(in the rows, 100 means zero)
First come named moves, each a turn or a mirror, each shown by rows before and after it. For each pair of rows after them, which moves, in which order, take the first row to the second? The first pair is done for you.
move U:
[ 94, 120,  95, 146, 115, 123,  81,  87, 114, 115, 128,  77, 120, 110,  76]  ->  [ 77, 141,  94, 103,  99, 108,  65,  90, 111,  94, 144, 101,  97, 109,  71]
[ 80, 110, 118, 118, 116,  86,  80,  88,  96, 136,  92,  94,  66,  73,  82]  ->  [ 80, 111, 119, 119, 113,  85,  76,  91,  95, 134,  95,  94,  64,  74,  81]
[ 87,  78,  95, 100, 115,  93, 108, 133,  92, 133,  95,  82,  96,  82, 123]  ->  [ 74,  89,  95,  71,  99,  84,  98, 134,  87, 118, 105,  98,  81,  80, 119]
move X:
[ 46, 110, 130, 102, 144, 135,  72, 118,  78, 141,  23,  77, 106,  89,  78]  ->  [ 52, 109, 128, 109, 145, 137,  76, 118,  78, 143,  21,  74, 112,  90,  75]
[ 66,  95,  92,  71,  72,  99, 106, 104, 100,  78, 118, 109,  97,  90,  85]  ->  [107,  75,  95, 128,  89, 114, 128,  97, 103,  86, 111,  86, 126, 106,  87]
[124,  62,  99,  83, 103, 116, 104,  76,  96,  87, 110,  78, 120,  88, 103]  ->  [103,  72,  97,  57,  92, 111,  93,  75,  94,  81, 113,  87, 106,  81, 103]
[ 99, 121,  99,  97, 104,  70,  97, 116,  82,  87, 121, 107,  82, 111,  74]  ->  [121, 111, 101, 124, 112,  78, 106, 114,  84,  89, 118,  95,  97, 119,  75]
move T:
[ 79,  90,  87, 105,  96,  55,  95,  98,  99, 122,  81,  99,  66,  87,  76]  ->  [103,  73,  68,  94,  87,  65, 123,  89, 112, 113,  76,  75,  86,  86,  86]
[138, 103, 123, 101,  94,  99, 157,  90, 118,  64, 109, 104, 101, 131, 104]  ->  [ 83, 128, 156, 124, 118,  84, 101, 105,  93, 102, 103, 136,  65, 115,  92]
[128, 114,  95, 122, 111,  94,  97, 119,  76,  95, 102, 120,  88, 113, 121]  ->  [114, 104,  95, 126, 119, 103,  96, 122,  77, 117,  86, 101,  93,  94, 127]
[ 84,  90,  94,  81, 100, 114, 100,  93, 104, 126,  89,  88, 112,  77, 104]  ->  [116,  99,  86,  69,  84, 104, 112,  82, 106,  85, 117, 103, 113, 105,  96]
Now pairs of rows:
(two moves a pair)
[ 63, 111,  90,  51,  86,  96,  97, 104, 101, 103,  88,  89,  88,  66, 116]  ->  [147, 113, 101, 121,  87,  85, 113,  96, 101,  61, 124, 120, 104, 134,  95]  X T
[102,  95, 143, 108, 123,  82,  99,  63,  92, 100,  95, 101,  95,  79, 112]  ->  [105,  98, 132,  78, 110,  78, 106,  59,  96,  76, 105, 103,  91,  81, 115]  T U
[ 95,  81, 102,  72,  70, 113, 101, 100,  97,  84, 101, 101, 100,  85, 116]  ->  [ 92,  76,  99,  77,  77, 120, 102, 103, 101,  92,  90,  95, 102,  78, 120]  U X
[ 73,  96,  99, 165, 129, 100,  95, 110, 125, 123,  92, 111, 112,  68,  89]  ->  [ 64, 113,  72,  61,  82,  86, 102, 101, 134,  73, 120, 127,  91,  67,  97]  T X
[ 97,  97,  90,  78, 103, 111, 110, 113, 108, 105,  86,  69, 113,  81, 120]  ->  [110,  91,  90,  91, 106, 109, 116, 112, 109,  99,  86,  67, 120,  89, 120]  U X
[171,  73, 101, 109, 123, 116, 161,  86,  85, 114,  63,  42, 148,  92, 131]  ->  [ 58, 141, 117,  10,  99,  77,  79, 101,  52, 110,  82, 125,  61,  61, 117]  U T
[ 88, 142,  96, 120, 121, 104,  97, 115,  82, 102,  90, 123,  59, 118,  82]  ->  [113, 108,  81, 133, 125, 128, 133, 109,  98, 112,  68,  74,  95, 108,  97]  U T
[ 86, 115, 122,  97,  63,  74,  65,  75, 103,  83, 134, 126,  77, 141,  82]  ->  [ 60,  81, 123, 132, 100, 109,  75,  84, 107, 148,  76,  63, 106,  87, 103]  T X
[ 98,  75, 120, 163, 137, 133, 122, 111, 104, 151,  75,  51, 142,  86, 109]  ->  [ 42,  89, 118, 116, 130, 127,  96, 117,  99, 164,  63,  57, 114,  53, 113]  X U
[ 62,  73,  85,  75,  97, 117, 122,  75, 111,  84,  50,  36, 120,  62, 120]  ->  [ 74, 109,  89,  39,  65,  82,  99,  68,  99,  22, 101,  98,  87, 103, 101]  U T
[ 89,  84, 123,  78, 116, 122,  96, 114,  88, 111, 104,  83, 116, 105, 114]  ->  [100,  79, 120,  89, 120, 124, 100, 115,  92, 109, 103,  82, 119, 113, 114]  U X
[ 95, 129, 121,  97, 111,  95,  82, 105,  85,  93, 105, 112,  93, 130, 104]  ->  [ 84, 130, 120,  93, 110,  93,  75, 105,  84, 102,  98, 110,  90, 119, 108]  U X
[126,  79,  94,  66,  78, 116, 153,  97, 133,  71,  99,  81, 139,  99, 115]  ->  [ 70, 126, 122,  52,  78,  81,  85, 111, 102,  74, 123, 153,  79, 102,  91]  X T
[ 53, 117,  87,  50, 101,  81,  82,  79,  96, 119,  81,  81,  95,  61, 114]  ->  [ 77, 135,  87,  45,  83,  64,  77,  72,  94,  83, 115, 115,  84,  95, 102]  T T
[ 55, 106, 114,  81, 101,  85,  91,  93,  93, 124,  79,  95,  83,  86, 103]  ->  [ 61, 115, 112,  68,  90,  76,  92,  91,  91, 102,  96, 112,  76, 101,  98]  X U
[ 95, 100,  96,  78, 102,  87,  91, 101, 104, 116, 102, 114,  72,  85, 111]  ->  [116,  98,  91,  75,  91,  86, 106,  91, 109,  99, 110, 114,  81,  94, 112]  T T
[112,  66,  90,  86,  91, 105, 132,  58, 109,  71, 106,  35, 125,  94, 155]  ->  [ 63, 120, 116,  62,  85,  64,  65,  71,  80,  61, 140, 115,  62, 102, 128]  U T
[110,  89, 116, 108, 104, 103, 107, 100, 107,  92, 105, 101, 105, 124, 107]  ->  [ 80,  95, 118,  88, 103, 106,  92, 104, 108, 105,  93, 100,  92, 103, 110]  X T
[ 79,  87,  81,  44,  72,  97, 110,  84, 122,  87,  92,  72, 104,  80, 123]  ->  [ 46, 108, 100,  58,  87,  86,  72,  96, 104, 108,  93,  98,  80,  73, 114]  T T
[ 69, 116,  80,  55,  84,  80,  84, 109, 114,  78,  99, 136,  65, 103, 113]  ->  [105,  71,  81, 131, 118, 114, 122, 110, 132, 119,  61,  73, 117,  94, 124]  T X
[101,  69,  96,  96,  92, 136, 128, 120, 100, 140,  79,  56, 114,  84,  98]  ->  [152,  89,  98, 105,  76, 114, 130, 108,  98,  86, 124,  96, 112, 141,  78]  T U
[108,  91,  84,  90,  91, 113, 119,  83,  95, 101,  92,  99,  82,  97, 112]  ->  [ 85,  98,  95,  98,  99, 112,  99,  89,  89, 116,  82, 107,  72,  89, 108]  T T
[103,  82,  97,  77, 113,  69,  75,  90, 110,  92,  77, 114,  99,  96, 110]  ->  [110,  84,  97,  79, 110,  66,  80,  88, 111,  85,  83, 119, 102, 105, 110]  X U
[ 94, 134, 127, 101,  86,  60,  81, 117, 103,  69, 109, 140,  66, 100,  80]  ->  [ 53, 110, 118,  85,  94,  86,  90, 122, 111, 112,  63,  94,  78,  47, 104]  T U
[103, 116, 108,  59,  73,  95,  98,  82, 102,  66, 130, 121,  87, 116,  99]  ->  [134, 107, 109,  91,  80,  99, 114,  77, 107,  67, 131, 113, 102, 132,  96]  X U
[ 62, 112, 104, 123, 113, 110,  78, 104,  98, 160,  82,  91, 106,  77, 107]  ->  [110, 138, 102, 109,  84,  81,  80,  91,  97,  92, 138, 142,  93, 132,  86]  T T
[ 53, 134, 117,  90, 121,  90,  65,  91,  82, 105,  96, 124,  70,  98,  83]  ->  [ 62, 106,  86,  41, 105, 111, 104,  82, 103,  99,  78,  74,  97,  71, 106]  T U
[119, 102,  79,  69, 101,  92,  97,  75, 131,  83, 101, 115,  99, 100, 104]  ->  [117, 110,  99, 107, 114,  85,  79,  83, 122,  93, 106, 134,  94, 114,  92]  U T
[117,  82,  73,  76,  88, 114,  96,  93, 100,  69, 140, 113, 106, 114,  99]  ->  [101,  93, 100, 123, 116, 107,  66, 105,  86,  93, 137, 134,  91, 117,  87]  U T
[108, 104, 108, 104,  98, 124, 102, 118, 102, 129,  92,  71, 107, 101, 107]  ->  [111, 113,  96,  69,  81, 116, 109, 114, 103, 103, 105,  82, 103, 109, 108]  X T
[ 90,  95, 109, 118, 117,  91,  87, 113,  90, 122,  91, 105, 109,  94, 108]  ->  [102, 100,  92,  67,  88,  83,  97, 101,  95,  85, 112, 113, 107, 105, 111]  T U
[ 85,  97,  91,  12,  96,  74, 118, 114, 100,  52, 101,  56,  98,  90, 111]  ->  [117, 126, 128, 100, 118,  47,  85, 117,  76,  46, 133, 117,  79, 148,  79]  X T
[115,  74,  79, 148,  89, 121, 155, 114,  94, 137, 103,  54, 141, 107, 109]  ->  [140,  84,  74, 143,  73, 108, 156, 107,  90, 103, 128,  77, 142, 137,  99]  U X
[ 95,  93, 118, 136, 104, 104,  91, 108, 116, 112,  88,  86, 117,  96,  92]  ->  [106, 106, 120, 135,  99,  92,  86, 104, 112,  93, 108, 111, 108, 116,  80]  T T
[ 67, 114, 109,  40,  85, 100,  75, 106,  94, 102,  87, 119,  76,  92,  93]  ->  [ 59,  99, 113,  60, 100, 113,  79, 110, 103, 130,  67,  94,  88,  71, 103]  U X
[111,  69, 110, 117,  94, 110,  99, 102, 120, 114,  85, 114, 109, 101,  82]  ->  [113,  74, 113, 117,  94, 107,  90, 103, 116, 114,  92, 124, 102, 107,  80]  T T
[ 60, 120,  88,  50,  89, 114, 100, 118, 111,  97,  88,  74,  84,  55, 128]  ->  [123,  88,  79, 110, 101, 129, 143, 109, 121,  90,  87,  44, 125,  79, 133]  T U
[ 67, 124, 103,  84,  55, 100,  98, 120,  83,  96,  88, 140,  78, 121,  58]  ->  [ 93, 123, 102, 103,  55,  97, 105, 115,  87,  82,  98, 143,  86, 139,  53]  X U
[ 85, 100,  85,  47,  82, 100, 106, 105, 104,  92, 105, 101,  95,  95, 102]  ->  [124, 103,  99,  96,  90,  91, 110,  99, 101,  74, 126, 124, 104, 133,  85]  U T
[ 58, 134, 117, 112, 109, 105,  98, 108, 114, 143,  90,  59, 129,  77,  75]  ->  [ 85, 164, 120, 106,  89,  79,  89, 100, 102,  92, 135, 113, 111, 126,  56]  T T
[ 99, 101,  81,  86,  95,  79, 107, 110, 103,  87,  97, 102,  91, 100, 117]  ->  [ 99,  90,  87, 117, 111,  87, 107, 116, 102, 108,  83,  90,  97, 100, 118]  T U
[ 87,  99,  92,  83,  88,  98,  92,  90, 105, 108,  72,  83, 119,  74,  89]  ->  [ 81, 118, 104,  88,  87,  83,  71,  91,  97,  98,  89, 115, 101,  90,  75]  T T
[ 87, 135, 135, 113,  94, 101,  80, 121, 100, 107, 114, 119,  85, 106,  89]  ->  [ 95, 132, 135, 119,  93, 100,  84, 117,  97, 103, 121, 120,  89, 115,  87]  X U
